One turn moves every row onto another: examples first, then more rows asked:
sifu: [-0.14 -0.79 -0.67 -2.23 -0.21  1.96  0.14 -0.32 -0.23  0.05 -0.78 -0.19
  0.10 -1.15 -0.36 -0.82  0.59 -0.43 -0.07 -1.57 -0.97 -0.22  1.96 -0.12
 -1.12  0.64 -2.87 -1.39  1.00 -1.30  0.00 -0.10 -1.41  1.68 -3.00 -2.78
  0.92]
Fid: [-0.25  2.04 -1.00 -1.02 -1.72  1.48  0.80 -2.43  1.87  0.15  0.86  0.05
  0.55 -2.65  0.46  0.18  1.14 -0.33 -0.54  1.70 -1.16  0.89  1.83  0.04
  2.08  2.12  0.03 -0.28  0.26 -0.38 -0.52 -0.30 -1.10 -0.52 -1.96 -3.26
  0.09]
nilu: [ 0.05 -0.26  0.62 -1.13 -0.51  1.86 -0.45  2.73  1.24 -0.16 -0.46  1.78
 -0.61 -0.56 -0.46  0.48 -0.53  1.29 -0.36  0.90 -0.90 -0.21  0.99 -0.13
  1.53  1.87 -2.10  0.41  1.52 -0.13  1.37  0.25  0.02  0.00 -2.33 -0.45
  1.47]
Zupo: [ 0.35  1.07 -0.56 -2.38 -2.97  1.94 -1.52 -3.13  2.01 -0.64 -0.32 -0.94
 -0.07 -1.20 -0.43 -0.03  1.18  3.03 -1.05 -0.56 -0.58  0.91  1.25 -0.62
  2.37  1.34 -0.13  0.33  1.78 -0.68 -0.14  0.32  0.79 -0.10 -1.29 -1.21
  0.52]
Sekar: [-0.15 -0.22 -0.55 -1.83 -2.38  1.02 -1.53 -2.56 -0.06  2.82 -0.78 -0.60
  0.27 -1.01 -0.08  0.02  0.09  0.40 -0.58 -0.53 -1.18  1.71  2.08 -0.98
  2.57  0.75  0.04 -1.36  1.20 -0.54  2.31  0.64  0.39 -0.47 -0.85 -0.79
  1.05]
tuz: [ 0.22  1.57  0.02 -0.31 -2.26  1.64  0.09 -2.30  1.29  1.14 -0.45  0.02
 -1.71 -1.52  0.57 -0.03  0.11 -2.08 -1.96  0.59 -0.24  1.41  1.62 -0.16
  1.31  1.89  1.23 -0.62 -1.40  0.50 -0.16 -0.15 -0.75 -0.41 -2.32 -0.81
  1.25]
riran: [ 0.80  1.07 -0.30 -2.55 -0.75  2.37  0.48 -1.39  1.89  1.72  0.58  1.32
  0.15 -1.53 -0.09  0.05  1.32  1.09 -0.38 -0.17  0.01  1.27  1.09 -0.64
  1.44  1.90 -1.38  0.43 -0.82 -2.67 -1.51  2.24 -0.28 -0.94 -0.16 -1.99
  0.85]
ged: [ 0.80  0.21 -0.41 -0.08 -1.18  2.71  0.01  2.24  0.76 -0.40 -1.48  0.73
 -0.49 -0.30 -1.32  0.75 -0.87  1.04  0.10 -0.94 -1.22  0.03  0.30  0.11
  0.25  1.70 -1.69 -0.75  1.06 -1.70  0.90  0.66  0.93 -0.27 -1.09 -1.23
  3.20]
nukep: [-0.43  2.70 -1.61 -1.44 -0.95  1.12 -1.20 -1.67  1.04  0.29 -0.40 -0.92
 -0.08 -1.08 -0.65 -0.36  0.00  1.59 -0.58 -1.35 -1.29 -0.45  1.68  0.14
  3.37  1.21 -1.82 -0.35 -2.86 -1.27  0.57  1.41  2.55  0.22 -1.05 -0.30
  1.32]
tuzer: [ 0.00  1.64 -0.43 -1.32 -2.47  1.18 -0.49 -2.31  1.95 -0.31 -0.83 -0.86
 -3.04 -0.47  0.16 -0.34  0.01  1.23 -1.25 -0.41 -0.94  0.54  1.50 -1.97
  2.55  1.63 -2.13  0.93 -1.09 -0.57 -0.45  0.53 -0.99  0.61 -1.09  0.75
  1.88]
zasug: [ 1.09  1.14 -0.55 -1.65 -0.27  3.00 -0.29 -1.48  1.16  1.27 -0.35  1.28
 -0.94 -1.11  0.48  0.42  0.78  0.26 -2.04 -0.71 -1.63  0.79  0.46 -0.04
  1.38  1.66  0.53  0.40 -1.95 -1.74 -1.10  0.91  1.68  0.41 -0.15  0.03
  1.35]
tege: [ 0.27  1.74  0.74 -0.76 -1.35  1.49 -0.93  1.52  0.78 -0.24 -0.92 -0.33
 -0.99 -1.04 -1.70  0.13  0.04  1.02  0.34 -1.33 -0.56 -0.10  0.53  0.83
  0.15  1.72 -2.52 -0.68  0.84 -0.83  0.72 -1.10  2.12 -1.46 -3.04 -0.27
  2.25]
Tevi: [-0.86 -0.42 -0.17 -2.03 -1.55  1.86  0.58 -0.50  1.10 -0.41 -2.60  0.35
  0.25 -1.39 -0.77 -1.86  0.37  0.83 -1.48 -2.15  0.74 -0.23  0.73 -0.14
  0.09  1.90 -1.38 -0.35  0.70 -0.34 -1.36 -0.02 -0.61  1.13 -4.07 -1.66
  1.79]
lav: [-0.33  1.78 -1.26 -2.47 -1.74  4.53 -0.68 -2.23  2.38  0.43 -0.55 -0.42
  0.81 -3.30 -0.60 -0.05  1.09  1.14 -0.47  0.03 -2.27  0.87  1.93  0.04
  0.34  1.43 -1.75  0.58  0.56 -2.74  0.47 -0.47 -0.26  0.04 -1.28 -0.55
  1.17]
mulov: [-1.22 -1.59 -0.69  0.04 -1.05  2.57 -1.42 -0.29  2.68 -1.43 -0.79 -1.47
  0.36 -1.06 -0.11 -0.32  1.74  1.21 -1.98 -0.01 -2.29  1.47  2.07  0.00
  0.54  0.65 -2.26 -0.13 -0.48  0.03  1.50  2.00 -0.39 -1.16 -1.51 -1.97
  0.67]
tozat: [-0.03  0.87 -1.52 -1.77 -2.81  1.77 -1.21 -0.38  1.64  0.84 -0.46 -0.64
 -0.06 -0.80 -1.76 -2.13  0.33  2.26 -0.91 -0.69  0.23  1.07  1.79  0.22
  2.49  0.85 -1.61 -1.06 -1.92 -1.43  0.23  2.32  0.79 -0.98 -0.71 -0.66
 -0.33]
nak: [-0.08  1.09  0.26 -0.88 -0.69  1.16 -0.95  2.47  1.11  0.44 -0.94 -0.04
 -0.62 -1.75 -0.83 -0.77 -0.17  1.49  0.16 -0.55 -1.30  0.39 -0.59  0.28
  2.63  0.98 -3.34 -0.50  1.24 -0.92  0.26 -0.40  0.30 -1.21 -3.44 -0.86
  1.37]
bepa: [-0.78  0.68 -1.73  0.63  0.06  0.20 -1.82 -0.76  0.64 -0.21 -0.95 -0.95
  0.59 -0.52 -0.92  0.65  0.26  1.19 -1.37  0.61 -0.91  0.69 -0.06 -1.10
 -0.29  1.88 -2.14  1.25 -0.02 -1.16 -1.54 -0.59  0.12  0.96 -3.54 -1.48
  1.96]
Lumi: [-0.54  1.99 -1.36  0.49 -2.35  2.07 -0.02 -2.90  2.79 -0.63  0.24 -1.61
 -0.31 -2.09 -0.99  0.99  0.94 -1.68 -1.24 -0.24 -2.35  0.32  1.88  0.36
  3.06  1.42 -2.51 -0.02 -0.07 -1.59 -0.06  0.11 -0.40  0.67 -2.80 -1.75
  0.67]
ponap: [-0.09  0.11  1.37 -0.91 -0.60  2.72 -2.05  0.06  0.34  0.28 -0.33 -0.51
  2.34 -1.56  0.19  0.94  2.20 -1.30 -1.77 -0.65 -0.97  0.57  0.20  1.30
  1.29  0.65 -1.14 -0.43  0.54 -0.50 -0.49  0.25  1.66  0.35 -3.49 -1.75
  0.68]
romep: [-0.71  0.99 -1.79 -1.76 -2.51  1.92  0.98 -2.27  1.28  1.13 -0.39 -0.23
 -0.48 -1.19 -0.99 -0.69  0.01 -0.29 -0.11  0.69 -2.89  0.37  2.33 -1.47
  1.92  2.73 -2.61 -0.72 -0.51 -1.04  2.01 -0.58 -0.16  0.20 -0.08 -0.12
  1.43]
Fulen: [ 0.18 -0.36 -0.38 -0.99 -1.58  2.71 -1.67 -0.91  1.88  1.59  0.24  1.45
 -1.20 -0.82 -0.80 -0.90  1.35 -0.67 -2.36 -0.83 -1.66  1.30  2.89  0.33
  1.94  1.54 -1.49 -0.81 -0.13 -1.67  1.29  1.15  1.44 -0.17 -1.68  0.91
 -0.89]
nobaz: [-0.79 -1.13  0.12  0.24 -1.41  1.25 -0.80 -1.15  1.22 -1.36 -0.16  0.32
 -0.80 -1.21  0.00 -0.20  1.75  0.17 -1.50 -1.26 -1.14  2.15  2.34 -0.95
 -1.10  2.33  0.66  0.24 -0.88 -0.49  1.09 -0.04  0.92 -1.17 -1.16 -1.78
  1.25]
zuvos: [-0.14 -0.53 -0.05 -1.61 -1.12  1.31 -0.95 -1.26  1.61 -0.04 -2.47  0.19
  0.96 -0.07 -1.39 -2.21 -0.64 -0.17 -2.10  0.39 -0.18 -0.19  0.78 -0.81
  1.41  2.71 -1.43 -2.12  0.64  0.32  0.85  0.31  0.67  0.67 -4.22 -0.89
  2.83]
veke: [-0.43 -0.54  0.93 -1.50 -0.37  2.45 -1.56 -3.26  1.87 -0.47 -0.33 -2.10
  0.08 -1.35 -0.91  0.16  0.42 -1.37 -0.14 -2.96 -1.03 -0.28  0.40 -0.34
  1.75  1.79 -2.83 -0.04 -2.06 -0.30  1.05  0.25 -0.04 -0.28 -2.86 -0.81
  0.69]
piza: [ 0.09  2.54 -1.52 -0.83 -2.24  2.59 -0.31 -2.02  1.55 -0.47 -0.48 -1.72
  0.43 -1.11 -0.73  0.25 -1.44 -1.96 -0.92  0.52 -1.12  0.16  1.44 -0.33
  2.11  0.85 -0.26 -0.07 -2.82 -0.83  1.00  0.85 -0.81  1.39 -2.14 -0.34
  1.56]
beza: [-0.17  1.22  0.11 -1.45 -1.10  2.89 -2.12 -1.73  0.92  2.42 -1.49 -0.73
 -1.33 -2.30  0.77  0.35  0.03  0.00 -1.15 -1.10 -0.90  1.85  1.82 -0.89
  1.14 -0.16 -1.12  0.55 -0.60 -2.10  0.58  0.97 -1.55 -0.02 -1.88  0.63
  2.23]
kadad: [ 0.01  1.41 -1.35 -1.52 -3.02  2.44 -0.53 -1.26  1.43 -0.48 -0.31 -1.41
  1.79 -1.59 -0.39 -0.12 -0.25  0.12 -0.59  0.54 -0.13  1.02  2.52  0.40
  1.73 -0.31  0.68 -0.72 -0.31 -0.98  1.00  2.09 -1.45  0.41 -1.73 -2.62
  0.26]
Zufaz: [ 0.02 -0.27 -1.36 -0.82  0.28  2.58 -1.70 -0.80  1.37  1.10 -1.17 -0.71
  0.96 -0.28 -0.85  0.04  0.10 -1.24 -2.06  1.01 -1.49  1.33 -0.11 -1.05
 -0.15  1.58 -2.45 -0.47  0.53 -0.67  0.48  0.35  1.04  0.96 -4.41 -1.20
  3.22]
rol: [-0.20  0.19  1.14 -1.46 -0.48  1.35 -0.68 -2.62  0.04 -1.62 -0.65 -1.31
  0.75 -1.00 -0.97 -0.29 -0.64 -0.66 -0.61 -1.65 -0.42  0.65  1.17 -0.33
 -0.67  1.31  0.22 -0.77 -2.46 -1.10  1.18  0.03  0.63 -0.81 -0.92 -0.11
  1.44]
Zuzur: [-0.59  1.29 -0.03  0.85 -0.51  0.58 -0.91  0.64 -0.58 -0.65 -0.36 -0.30
  0.31 -0.09  0.27 -0.68 -0.42 -1.86 -0.44 -0.53 -0.10  0.68  1.50 -1.53
  2.18  1.46 -2.84 -2.52 -1.17 -1.09  0.65  1.98 -0.63 -0.30 -2.44 -1.32
  1.93]
Kazu: [-0.70  0.65  1.01 -0.41 -1.43  2.45  0.32  1.31  1.27 -0.24 -0.12 -0.14
  0.04 -1.06 -0.47 -0.10  1.78 -2.30 -1.09  0.22 -0.83  0.25  1.41  0.10
  0.02  1.82 -4.32 -0.01 -1.59 -1.16 -1.00  0.69 -1.11  0.13 -2.58 -0.95
  1.33]
fak: [-0.98 -0.73  0.23 -1.38 -0.09  1.32 -0.12 -2.22  2.31 -0.14  0.26  0.26
  0.39 -2.66 -0.02 -1.10  0.78 -0.83 -0.34 -1.28 -1.39  1.42 -0.54 -2.23
  3.33  3.17 -1.77  0.80 -1.10 -0.96  0.25 -0.12 -0.70 -0.52 -3.00 -2.15
  0.83]
pumo: [-0.55 -0.03 -0.58 -0.01 -2.12  3.25  0.18  0.30  1.40 -2.12 -0.07  0.61
  0.15 -1.46 -1.82 -1.04  0.57  0.26 -0.98  0.64  0.72 -0.50  0.64 -0.05
  1.01  3.91 -1.73 -0.13 -1.41 -0.53 -1.36 -0.38  0.29  0.89 -1.50 -2.17
  0.91]
nepel: [ 0.78  0.37  1.36 -1.79 -0.46  1.84 -1.17  0.70  0.76  0.27  0.28  1.08
 -0.13 -0.40 -1.66  1.19 -1.00  0.26  0.78 -0.36  0.23 -0.82  0.24 -0.05
  1.22  2.63 -1.97  0.49  1.26 -0.53  1.23 -0.85  1.00  0.05 -2.94 -0.15
  1.22]
mubu: [-0.22  0.07 -0.94 -0.33  0.04 -0.81 -1.58 -0.99 -0.49 -0.83 -0.42 -0.48
  0.40 -0.04 -1.09 -0.50 -0.27  0.91 -0.09  0.56 -1.43 -0.79  2.07 -0.75
  0.10  1.75 -2.55 -1.42  0.33 -1.11  0.10 -0.68 -1.11  1.21 -2.43 -2.30
  0.74]
zezal: [-0.57  1.42 -0.27 -1.52 -0.25  1.49 -0.96 -2.10  1.99  1.36  1.22  1.19
 -0.11 -1.50 -0.32  0.62  1.54 -0.47 -0.42 -0.91 -1.44  0.25  3.54 -0.34
  2.86  2.02 -3.42 -0.11  0.01 -2.39  1.31  1.57  1.18 -0.29 -2.02 -0.79
  0.27]
Kisu: [-1.24 -0.47 -0.37 -1.49  0.09  1.49  0.06 -0.82  1.96 -1.35 -0.65 -0.58
  2.24 -2.14 -0.13 -1.65 -0.17  0.90 -1.35  1.27 -1.96  1.68  0.05 -1.29
  2.50  0.97 -1.52 -0.35 -1.20 -1.31  0.85  1.64 -1.39 -1.23 -1.42 -1.56
  1.07]
rud: [ 0.14  0.68 -1.02 -0.31 -1.66  3.03 -0.94 -0.21  0.23 -1.94 -0.16 -0.11
  2.55 -0.83 -1.38 -1.51  0.40 -0.91 -0.81 -0.35 -1.20  0.21  0.52  0.20
  1.50  2.47 -1.09 -3.06  0.57 -1.14  0.78  0.01  1.88 -0.04 -2.30 -1.59
  0.19]
leso: [-0.60 -0.06  0.74  0.63 -0.31  1.11 -2.25 -0.12 -0.31 -0.30 -0.52  0.12
  0.16 -1.26  0.56  0.84  0.09  0.31 -1.22 -0.52  1.62  0.24  0.40 -0.48
  2.98  1.74 -0.28 -0.06 -0.92  0.05 -0.96  1.16  0.54  0.80 -2.51 -2.70
  2.01]
vab: [ 1.25  0.14 -0.02 -0.92 -0.49  2.40 -0.67  1.13  0.61  0.76 -0.89  0.31
  0.25 -0.93 -1.68  0.72 -1.42  0.41  1.03 -1.45 -0.81 -0.10 -1.60 -0.46
  2.35  1.74 -2.32 -0.53  1.18 -2.12  0.29  0.33  0.09 -0.04 -2.12 -1.46
  2.12]
rebip: [-0.16  0.32 -0.18  0.48 -3.61  2.02 -0.88 -1.97  2.03  0.30 -0.93 -1.31
 -1.14 -1.48 -0.59  0.35  1.05 -1.34 -2.38 -1.35 -0.44  1.70  2.78  0.94
  1.97 -0.01 -0.36 -1.01  0.65 -0.86  0.34  1.46 -0.67 -0.19 -2.81 -1.57
  0.56]

zuvos goes to Zufaz
rebip goes to tuz
Where do these go?
Zuzur goes to Kazu
nak goes to nilu
nukep goes to zezal
tuzer goes to romep
fak goes to Kisu

